In the data rows, the value 128 means zero.
Some points, each followed by its number:
[133  76 114 105 127  94  51 135] 0
[104  51 205 171 113 140 170 115] 1
[ 81 107 102 154 156 214  87  94] 2
[165 161 103 189  57  95 167 125] 3
[113 141 129 195 107 184 204  98] 4
[117 171 189 128 147 151 129  46] 5
[129  76 115 104 128  96  49 135] 6
[ 61 162  61 156 140 208 156 139] 7
[ 80 113  84 142 183 197  77 123] 8
[202 138 126 114  98 168 160  50] 9
[172 134 136 181 110  93  89  98] 10
[ 76 114  79 123 158 177  71 129] 11
[162 202 105  75 120  75 117 168] 12
[ 59 194 126 154 161 191 149 122] 13
[123 173 212  81 152  64  81  93] 14
[139 169 125  62 135  74 139 164] 15
[187 124 137 106 100 108 133 110] 16
[ 42 136 153 128 174 183 109 123] 17
[108 139 131 185  87 198 202  86] 18
[141 133  83  77 119  89  51 163] 19
[125  74 108 105 146  94  55 163] 20
[146 178 103  78 141  80 132 172] 21
[111 151 119 218 120 184 146  62] 22
[100 152 188 151 136 174 165 126] 23
[ 78 113  85 154 142 206 105  79] 24
[159 190 119  74 127  75 117 161] 25
[171 157 138 187  87 150 162  84] 26
[104 140 101 179 162 207 142  78] 27
[209 120 159 160  80 112 113  89] 28
[160  97 124  75 138  82  87 140] 29
[138 187  99  94  96  74 115 176] 30
[139 116 191 122  84 143 161 135] 31
[123   0 237 100 184 151  97  94] 32
[131 129  96  83 130  73  46 169] 33
[ 54 194  50 174 113 232 140 118] 34
[128 102  65 146 142 138 102 185] 35
[ 98  90  90 126 176 176  77 135] 36
[187 138 166 154 102  99  89  90] 37
[114 175 191 105 164 139 128  51] 38
[135 181  94 223  98 179 172  94] 39
[ 93  56 148  79 202 111 108 215] 40
[191 129 143  97 123  91 139 121] 41
[ 91  96 117 131 193 121 167 227] 42
[143 179  85  79 113  70 120 159] 43
[203 115 149 118 104 117 151 101] 44
[147 160 108  92 106  62 123 169] 45
[180 112 165 138  98 139 148 108] 46
[137  78 108 174 137 172 223 197] 47
[152 152 135 208 100 137 127  84] 48
[104 116  71 113 163 177 129 140] 49
[129 173 139 185  89 174 206  98] 50
[150 172 116 108 108  84 122 154] 51
[185 139 149 168  95  98  95  95] 52
[126 104 155 189  96 182 186  99] 53
[134 131  97  76 136  95  74 161] 54
[182  92  94 106 100  55  73 130] 55
[141 131 117 206  88 190 154  73] 56
[125 191 107  77 132  67 139 168] 57
[177 139 142 165 100 107  95  93] 58
[147 113 118 209 114 183 170  60] 59
[100 101  97 169 138 154 181 209] 60
[192 136 141  95 120  90 141 125] 61
[136 189 108  81 133  73 118 180] 62
[168 103 164 120  98 124 132  86] 63
[144 175  88  91 112  78 124 151] 64
[121 157 168 166  98 159 177 105] 65
[126 128 126 181 139 145 169 113] 66
[179 133 154 111  90 118 130  69] 67
[141 169 101  83  96  74 110 167] 68
[ 99  60 128 197  82 135  77 152] 69
[126  80 148  62 169  91  82 169] 70
[139 165 125  58 135  67 132 164] 71
[142 170 100 102  91  75  94 168] 72
[120 145 130  98 156 190 124  96] 73
[100  74 140 130 205 113 150 210] 74
[138 160  98 199 106 167 174  86] 75
[152 146  87 158  89 110 201  98] 76
[143 172 100  85 111  76 129 162] 77
[134 189 104  80 118  68 122 159] 78
[ 87  85 181  78 224 107 124 163] 79
[ 39 139 152 130 176 186 109 128] 80
New points follow, each followed by the number of its nearest point above by angle.
[163 163 103 179  62  91 163 128] ~ 3
[112  94 109 178 127 162 235 192] ~ 47
[ 97 130  49 145 162 211 104  57] ~ 24
[115  34 255 117 206  97 134  84] ~ 32
[199 116 175 148  62 102 116 103] ~ 28
[107  86 125 149 122 116  81 135] ~ 69
[ 99  67 118 160  96 111  76 153] ~ 69
[125 146 132 106 150 184 125  97] ~ 73
[150 105 131  67 143  72  89 142] ~ 29
[163 163 103 180  62  92 162 128] ~ 3
[161  95 119  78 136  90  94 142] ~ 29
[125  81 153  67 172  90  86 171] ~ 70
[132  65 127 186 130 142 155 158] ~ 47
[150 132 132  76 134  83  95 121] ~ 29
[177  88  96 114  98  62  74 133] ~ 55
[159 104 114  84 141  75 110 141] ~ 29
[ 61 185  59 165 117 219 136 121] ~ 34
[156 124 135  81 125  81 104 124] ~ 29
[156 160 110 172  50 113 147 126] ~ 3
[103  72 125 186  85 128  79 154] ~ 69
[109 137 216  71 232  71 120 145] ~ 79
[ 66 184 114 168 140 204 167 129] ~ 13
[148 116 127  86 148  70  94 139] ~ 29
[135  70 108 174 146 178 230 203] ~ 47
[106  29 248 166 180 161 123  41] ~ 32
[ 95 169  92 167 152 187 151  61] ~ 27
[ 83 188  80 129 143 198 161 167] ~ 7
[125 102  71 132 121 133  80 157] ~ 35
[ 82 170 114 159 149 190 153 125] ~ 13
[114  96 212  70 220  85 111 144] ~ 79
[ 37 166 131 183 159 177 127 100] ~ 13
[136 107 181 146  70 125 179  97] ~ 31
[163 164 103 181  62  93 163 129] ~ 3
[110   0 202  86 205 133  92 150] ~ 32
[195  87 166 107  86 133 151  73] ~ 63
[ 57 183  76 150 124 224 129  94] ~ 34
[134 131  99  92 128  77  51 162] ~ 33
[ 33 172 134 189 157 175 131  98] ~ 13
[101 115  66 103 170 175 126 147] ~ 49
[ 97 107  73 103 176 172 125 147] ~ 49
[144  98 181 167  62 161 182  96] ~ 53
[119  88 153  68 175  92  81 162] ~ 70
[152  67 235  83 175 114 109  55] ~ 32
[109  62 202 128 179 170  97  90] ~ 32
[167 148  93 141 108 130 176 135] ~ 76
[141 107  51 111  97 184 161 160] ~ 49
[124 110 185 184 104 160 196 102] ~ 53
[177  73 105 116 108  75  71 123] ~ 55
[209 114 150 119 103 111 152  97] ~ 44
[134 140 204 180 110 163 207 116] ~ 65
[122 152 166 165 100 161 176 105] ~ 65
[132 122 193 142  94 148 161 107] ~ 31
[ 57 105  93 166 135 208 109  53] ~ 24
[164 151  93 137 109 125 171 138] ~ 76
[159 154 139 214  94 131 132  82] ~ 48
[109 124 192 168 124 165 204 155] ~ 23
[ 62 167  68 152 141 206 153 133] ~ 7
[129  46 200 153  89 138 180 104] ~ 1
[127 105 165 172  96 155 177 122] ~ 53
[ 89  75  87 118 186 178  69 146] ~ 36
[114 132 214  99 212 100 123 144] ~ 79
[128 146 120 183 122 183 127  69] ~ 22
[138 131 103 173  98 127 202 103] ~ 76
[ 68 183 121 152 164 193 167 123] ~ 13
[207 119 157 161  76 111 116  89] ~ 28
[135 145 195 170 111 154 200 121] ~ 65
[192 116 170 152  62 114 117  99] ~ 28
[169  85 103 109 108  74  81 130] ~ 55
[116 127 152 117 154 179 127 105] ~ 73
[117  70 114 158 116 116  86 135] ~ 69
[119 141 124 102 158 194 122  94] ~ 73
[178 111 169 124  91 118 132  83] ~ 63
[ 70 149 111 189 156 214 184  75] ~ 27
[ 89  89 115 137 195 125 162 228] ~ 42
[202 138 125 115 100 171 161  49] ~ 9
[116 141 129 184 111 176 195  99] ~ 4
[151  98 134  65 146  73  86 140] ~ 29
[168 170 101 182  68 117 156 114] ~ 3
[152 116 128  88 144  72  97 135] ~ 29
[160 154 123 190  79 114 124  83] ~ 48
[111  50 127 189  97 135  79 164] ~ 69
[ 82 104 101 142 184 193  82 116] ~ 8
[132  22 255 120 164 121 133  40] ~ 32
[122 160 218  83 158  66  86  92] ~ 14
[149 178 119 111 107  80 118 156] ~ 51
[ 74  61 151 145 183 121 143 191] ~ 74
[148 123 117  76 135  78  97 136] ~ 29
[110   0 205  86 206 142  95 146] ~ 32
[119  96 113 179 123 158 224 184] ~ 47
[132  62 124 190 131 139 150 158] ~ 47
[133  49 204 163  97 130 198 111] ~ 1
[ 95  56 121 168  94 116  72 152] ~ 69
[169 169 104 183  67 115 158 112] ~ 3
[104 145 163  90 153  83 103 112] ~ 14
[113 150 184 185  98 157 190 117] ~ 65
[132 184  91 224  99 181 174  98] ~ 39
[107 151 185 186  97 161 190 114] ~ 65
[ 96  61 138  87 185 122  87 188] ~ 40
[ 94  83  90 131 183 186  74 131] ~ 36
[132 109 166 180  84 159 183 117] ~ 53
[143 167 108  91 106  55 120 174] ~ 45
[ 93  70 168 132 149 125 160 144] ~ 1
[130  35 217 144  82 130 180  95] ~ 1
[101  72  90 214 120 162 159 230] ~ 60
[170 106 132  88 147  73 115 141] ~ 29
[175 120 104  87 143  83 108 139] ~ 29
[108  96 221  66 231  86 114 145] ~ 79
[114 132 130 102 153  92 116  97] ~ 14
[172 172 101 182  62 109 157 116] ~ 3
[134  85 193 174 119 156 151 114] ~ 1
[112  66 110 163 119 115  80 141] ~ 69
[138  76  88 132 130 114  60 178] ~ 20
[166 100 139  95 143  79 123 138] ~ 29
[106  78 203  79 203 148 104  63] ~ 32
[130 160 153  99 132  81  96  99] ~ 14
[177 108 169 120  90 120 136  83] ~ 63
[127  80 158  57 175  82  74 168] ~ 70
[115 127 127 106 151  93 112 102] ~ 14
[100 118 227 120 219  89 133 140] ~ 79
[ 97 108  89 125 189 135 164 229] ~ 42
[139 134 128  66 158  96 103 113] ~ 29
[101 115  90 122 183 130 161 224] ~ 42
[134 144 195 172 109 156 199 121] ~ 65
[108  81 103 191 123 153 181 217] ~ 60
[157 152 139 199  99 128 128  86] ~ 48
[ 68 154 100 199 152 221 193  73] ~ 27
[101 144  71 134 144 207 101  63] ~ 24
[ 86  90 119 136 200 126 170 234] ~ 42
[ 88  76 194  76 231  97 123 168] ~ 79
